Small tables with named rows and columns. After each table, cells are looked up by row and column.

zabura.tsv
	ren	sofek	sidotir	vizu	valu
gema	139	128	109	135	95
laso	158	136	154	166	115
nul	102	92	144	104	174
ferun	155	201	117	160	39

What is the sidotir of gema in zabura?
109
What is the sidotir of ferun in zabura?
117
What is the valu of gema in zabura?
95
What is the valu of ferun in zabura?
39
What is the sidotir of laso in zabura?
154
What is the vizu of laso in zabura?
166
What is the valu of nul in zabura?
174
What is the vizu of gema in zabura?
135
What is the sofek of ferun in zabura?
201
What is the sofek of laso in zabura?
136
What is the ren of gema in zabura?
139
Row with the largest sidotir: laso

gifav.csv
,kuzek,lol,bopir,lin
lek,6022,7241,9632,1696
dipode,3024,4494,8649,4681
redov,6022,8157,9632,950
govikas,3024,4494,8649,4681
supi,3024,4494,8649,5427
zam,5523,9988,7665,950
nur,5523,5410,9632,3188
bolav,5023,9073,5699,1696
deni,5523,5410,9632,3935
div,5023,4494,9632,4681
bubika,5523,4494,9632,3935
gaz,6022,9073,9140,950
bozep,5023,4494,9632,4681

What is the bopir of bubika in gifav? 9632
What is the bopir of govikas in gifav? 8649
What is the kuzek of nur in gifav? 5523
What is the lol of dipode in gifav? 4494
What is the lin of gaz in gifav? 950
What is the kuzek of bolav in gifav? 5023
What is the lol of zam in gifav? 9988
What is the kuzek of bubika in gifav? 5523
What is the lol of redov in gifav? 8157

pinosop =
	fof	gakebif
kek	5366	4852
gad	7540	8143
rer	5118	2958
zizakur	2963	4177
kip	5008	7159
fifel	7003	6301
domidam	6596	5600
vifuz	4157	1032
mesemer	3958	2668
sipod	4510	5074
rezoz	4957	5838
zinezi	6941	9088
maletet	5772	5984
nenomo	5233	4851

gakebif of rezoz: 5838
fof of nenomo: 5233
fof of vifuz: 4157
gakebif of gad: 8143
gakebif of kek: 4852
fof of gad: 7540
gakebif of nenomo: 4851
gakebif of zizakur: 4177
fof of kek: 5366
fof of zizakur: 2963
fof of fifel: 7003

Table nobekiv
|  | bulevuf | kapal |
|---|---|---|
| bimakif | 139 | 701 |
| tazat | 885 | 563 |
| fuzep | 567 | 775 |
| nerokoz | 863 | 561 |
| mit | 277 | 634 |

fuzep, bulevuf: 567
mit, kapal: 634
nerokoz, bulevuf: 863
bimakif, bulevuf: 139
nerokoz, kapal: 561
fuzep, kapal: 775

sus
|  | dobe | risedis | pidez |
|---|---|---|---|
| fiz | 264 | 645 | 239 |
| bib | 635 | 153 | 497 |
| rom | 478 | 623 | 480 |
| tes | 855 | 639 | 445 |
| dudonu | 649 | 415 | 169 |
| zemolef | 438 | 632 | 696 |
| bor | 577 | 409 | 341 |
| kod | 584 | 476 | 521 |
| gumame | 190 | 161 | 682 |
| gik | 648 | 603 | 316 |

What is the pidez of bib in sus?
497
What is the risedis of bib in sus?
153
What is the risedis of zemolef in sus?
632
What is the risedis of bor in sus?
409
What is the pidez of rom in sus?
480
What is the dobe of bor in sus?
577
What is the risedis of tes in sus?
639
What is the pidez of kod in sus?
521
What is the pidez of zemolef in sus?
696
What is the dobe of rom in sus?
478
What is the pidez of dudonu in sus?
169
What is the dobe of bib in sus?
635
What is the pidez of gik in sus?
316

Table zuri
         nofimuz  mak  pomoze  gadim  femuf  siro  sotepag  mazaba
nabugu        53   68      52     76     43    37       19      69
lemo          44    9      55     47     84    29       35      42
tal           49   71      41     33     18    74       84      47
regin         47   47      48     29     43    63       76      37
norovud       59   80      55     78     39    41       17      66
tabefut       52   43      52     58     62    41       35      53
rikito        45   23      58     48     75    32       36      40

What is the pomoze of tabefut in zuri?
52
What is the mazaba of tabefut in zuri?
53
What is the mak of tal in zuri?
71
What is the siro of regin in zuri?
63
What is the mazaba of lemo in zuri?
42
What is the siro of tal in zuri?
74
What is the siro of norovud in zuri?
41
What is the mazaba of nabugu in zuri?
69
What is the sotepag of nabugu in zuri?
19
What is the mak of regin in zuri?
47
What is the pomoze of nabugu in zuri?
52
What is the sotepag of lemo in zuri?
35
What is the femuf of tal in zuri?
18
What is the nofimuz of tabefut in zuri?
52
What is the femuf of norovud in zuri?
39
What is the nofimuz of rikito in zuri?
45
What is the gadim of nabugu in zuri?
76
What is the mazaba of rikito in zuri?
40
What is the sotepag of rikito in zuri?
36

